Read these off the table that follows. Indices start at 1.
1) What is the entry in row 3 and column 1?
2) What is the entry in the top-right corner?
3) What is the entry directly below the largest entry?
4) What is the bottom entry of the column that holds the largest entry?
5) What is the entry at row 2, column 1?
6) What is the entry in row 1 and column 1?
7) What is the bottom entry of the column that holds the smallest entry?
8) What is the entry directly below 4.252?
[[ 2.647  1.108 -0.180  4.546  4.252  6.402  6.778  2.170  0.386  1.114]
 [ 3.885 -0.065  0.683 -1.300  1.295 -0.643  2.722 -1.161  1.882  2.172]
 [ 0.721 -1.282 -0.010 -4.090 -2.489 -4.195 -2.440 -2.544  0.566  0.309]]
1) 0.721
2) 1.114
3) 2.722
4) -2.440
5) 3.885
6) 2.647
7) -4.195
8) 1.295

W =
[[90 77 72 49 37 44 49 65]
 [29 49 72 77 82 51 69 70]
 [56 42 62 66 22 63 49 56]
 [56 84 62 83 82 87 54 56]
 [70 56 62 32 60 32 64 65]
 [49 77 51 60 89 63 59 79]
 [83 77 77 60 60 51 79 65]
 [63 84 36 60 52 75 79 84]
 [56 56 36 60 75 81 84 52]
 [83 77 46 49 75 75 59 42]
 [35 35 72 72 67 51 69 52]
 [49 77 77 60 89 38 44 75]
 [49 49 51 32 89 44 44 47]
 [42 35 46 43 52 44 69 65]]
Counting starts at 1.
Read off the entry in the bottom-right corner.
Answer: 65
The entry in row 1 and column 1 -> 90
Read off the entry just right of the largest entry.
Answer: 77
Read off the entry directly above the smallest entry.
Answer: 82
The entry just right of the smallest entry -> 63
Read off the entry at row 3, column 1.
Answer: 56
Read off the entry at row 3, column 3.
Answer: 62
Read off the top entry of the column that holds the smallest entry.
Answer: 37
The minimum is 22
Read off the entry in the top-right corner.
Answer: 65
The entry in the bottom-left corner -> 42
The entry in row 2 and column 3 is 72
The entry in row 1 and column 3 -> 72
Read off the entry in row 2 and column 1.
Answer: 29

x =
[[40 37 67 72]
 [33 52 26 47]
 [16 80 15 57]
 [60 46 35 33]
 [57 60 49 28]
 [66 53 64 35]
 [58 74 68 33]
 [46 47 60 85]
 [49 68 51 40]
 [41 34 23 48]]
Indices start at 1.
Which number is the entry at row 2, column 1?
A: 33
Which number is the entry just left of the smallest entry?
A: 80
The entry at row 1, column 3 -> 67
Which number is the bottom-right entry?
A: 48
Which number is the entry just right of the smallest entry?
A: 57
Which number is the entry directly below 85?
A: 40
The entry at row 1, column 2 -> 37
Which number is the entry in row 1 and column 1?
A: 40
Which number is the entry in the top-right corner?
A: 72
Which number is the maximum?
A: 85
The entry in row 3 and column 1: 16
Which number is the entry just left of the largest entry?
A: 60
The entry directly above the smallest entry: 26

A =
 0.229   3.031  -2.170   0.062   1.180  -1.675   4.545  -1.689  -2.429  -5.357   3.534
 1.943  -2.044  -3.303  -4.988   3.626   1.389   2.746  -2.157   3.740  -5.713  -1.732
 3.071   4.868   4.231  -0.841  -5.054   5.056   5.874  -4.214   2.908   1.155   0.634
-4.353   3.901   0.341  -2.519  -2.663   5.953  -1.676   2.986  -3.016  -2.093  -5.681
Indices start at 1.
Find the entry just left of -1.732.
-5.713
The bottom entry of the column that holds the largest entry: 5.953
The entry in the top-right corner: 3.534
The entry directly above -5.054 -> 3.626
Find the entry at row 1, column 1.
0.229
The top entry of the column that holds the smallest entry: -5.357
The entry directly above the largest entry -> 5.056
Find the entry at row 2, column 1.
1.943
Find the entry in the bottom-right corner.
-5.681
The entry at row 1, column 3: -2.170
Find the entry in row 3 and column 1.
3.071
Find the entry directly below -1.732.
0.634
Find the entry just left of the largest entry.
-2.663
Find the entry in row 2 and column 3.
-3.303
Find the top entry of the column that holds the largest entry.
-1.675
Find the entry just left of 1.180.
0.062
Find the entry in row 1 and column 2.
3.031
The entry directly below 4.868 is 3.901
Find the entry just right of the smallest entry.
-1.732
The bottom entry of the column that holds the smallest entry -> -2.093
Find the entry just right of 5.056.
5.874
Find the bottom-left entry.
-4.353
Find the entry directly below the smallest entry.
1.155
The entry just left of -1.689: 4.545
Find the entry at row 3, column 3.
4.231

Questions about the array below. Rows and columns are numbered from 1.
1) Report the entry at row 3, column 1.
2) Report the entry just left of -5.498.
3) Report the entry directly above -0.289.
4) Report the entry directly above 6.140.
5) Report the entry directly above -2.974.
6) Report the top-left entry.
7) Report the entry at row 2, column 1.
8) Report the entry at row 1, column 3.
[[0.201,-0.786,-0.307,-0.020,0.079,-0.667,-0.130,-0.248,0.215,-0.551,0.367,0.363,-0.231,-0.284,-0.124],
[-0.555,0.171,-0.090,-0.330,-0.116,0.062,0.223,0.639,-0.190,0.327,-1.063,-0.950,-0.754,0.837,0.684],
[-0.299,-0.038,-0.130,-0.199,-0.167,-0.333,0.038,0.002,-0.135,-0.033,0.111,-0.164,-0.182,-0.017,0.055],
[1.028,2.950,1.979,1.187,1.530,6.140,0.783,3.409,0.471,3.097,-7.096,-2.916,-0.517,4.635,2.640],
[2.718,0.323,1.326,1.775,2.310,4.792,0.171,2.382,1.642,1.216,-5.865,-0.949,-0.582,3.481,1.872],
[-4.212,2.625,-0.400,-2.185,-2.736,-2.379,0.607,-0.561,-2.650,1.168,2.973,-1.719,0.241,-1.230,-0.411],
[0.667,-1.497,-0.413,0.132,0.648,-0.227,-0.065,0.549,0.723,-0.644,-1.479,-0.193,-1.241,0.896,0.730],
[-1.344,-3.600,-2.274,-1.539,-0.994,-5.498,-0.337,-1.345,-0.131,-2.692,2.997,0.648,-2.024,-1.756,-0.425],
[-1.275,2.848,0.962,-0.289,-0.298,2.543,0.741,1.816,-0.883,2.332,-2.974,-2.544,-0.295,2.265,1.441],
[-0.029,-1.488,-0.728,-0.301,-0.047,-1.595,-0.168,-0.361,0.231,-1.017,0.637,0.355,-0.747,-0.417,-0.064],
[-0.122,-1.180,-0.529,-0.319,0.362,-0.338,0.180,1.102,0.376,-0.273,-2.266,-1.184,-1.931,1.589,1.337]]
1) -0.299
2) -0.994
3) -1.539
4) -0.333
5) 2.997
6) 0.201
7) -0.555
8) -0.307

X =
6.74,-18.46,-6.00,5.72,-12.38,6.50,3.67,-19.92,13.29,-26.08,-12.80,12.20,-13.48,-15.60
-12.48,8.20,-10.16,13.11,-10.78,18.53,-18.06,-10.82,13.43,-12.77,10.29,-23.49,15.43,-19.78
-20.44,22.61,-18.18,-13.30,-9.95,-3.72,-9.83,1.96,-6.21,-19.15,22.61,15.54,-23.39,-0.13
18.65,-4.98,-23.65,15.92,-13.37,-9.92,14.15,-7.93,-31.65,-2.13,7.64,-7.08,-10.22,-2.94
16.76,0.62,0.01,-17.24,-13.61,19.70,-14.05,0.01,-9.11,12.31,-1.94,-2.11,-14.84,0.58
-26.66,-4.81,19.81,3.01,-28.72,-3.03,-14.07,15.59,-13.12,-26.67,-8.06,4.49,2.03,8.68
8.97,-13.37,-12.76,-9.37,-10.83,-0.46,5.58,18.28,10.94,-12.61,-8.06,-15.50,0.49,18.33
12.40,-4.16,-10.71,-6.39,-21.07,-14.00,12.91,-7.55,-5.37,-10.88,10.19,-1.96,25.42,-23.85
13.77,-27.32,-26.26,-1.90,5.24,-12.13,-20.02,-3.64,3.13,-11.50,6.08,16.90,19.50,12.52
10.82,-9.64,-7.15,-4.62,10.63,7.47,0.59,-21.13,-10.30,-22.88,11.76,-14.27,-6.22,10.05
1.56,-9.68,-18.74,-0.79,8.61,3.45,-12.27,18.05,-17.34,-18.85,-9.29,-5.28,12.89,-26.11
The second entry in reading order is -18.46
Which number is the 3rd smallest entry?
Answer: -27.32
The bottom-right entry -> -26.11
Which number is the entry directly above -23.85?
Answer: 18.33
The top-left entry -> 6.74
Which number is the 4th entry from the end, reading row by row?
Answer: -9.29
Which number is the entry just left of 25.42?
Answer: -1.96
Which number is the entry just right of -21.07?
Answer: -14.00
The entry in the bottom-left corner is 1.56
The 3rd entry in reading order -> -6.00
The fifth entry in reading order is -12.38
The entry directly below -10.82 is 1.96
Which number is the largest entry in the first column?
Answer: 18.65
Which number is the entry directly below -21.07?
Answer: 5.24
The entry just left of -11.50: 3.13
The entry just left of -9.95 is -13.30
Which number is the entry in the top-right corner?
Answer: -15.60
Which number is the entry just right of -12.76?
Answer: -9.37
The third entry from the end, reading row by row: -5.28
The third entry on the diagonal from the top-right corner is 15.54
Which number is the second-last entry, reading row by row?
Answer: 12.89
The entry directly above the smallest entry -> -6.21
Which number is the smallest entry in the first column?
Answer: -26.66
Which number is the entry directly below -14.05?
Answer: -14.07
The bottom entry of the column that holds the smallest entry -> -17.34
Which number is the largest entry in the last row?
Answer: 18.05
The entry just left of -23.85 -> 25.42
The last entry of the smallest entry's row is -2.94
Which number is the 5th-last entry, reading row by row?
Answer: -18.85
The entry just left of -23.65: -4.98

[4 2 6 2 1 3 8 3]
The 5th entry from the end is 2
Give the 3rd entry from the right.
Answer: 3
The third entry from the left is 6
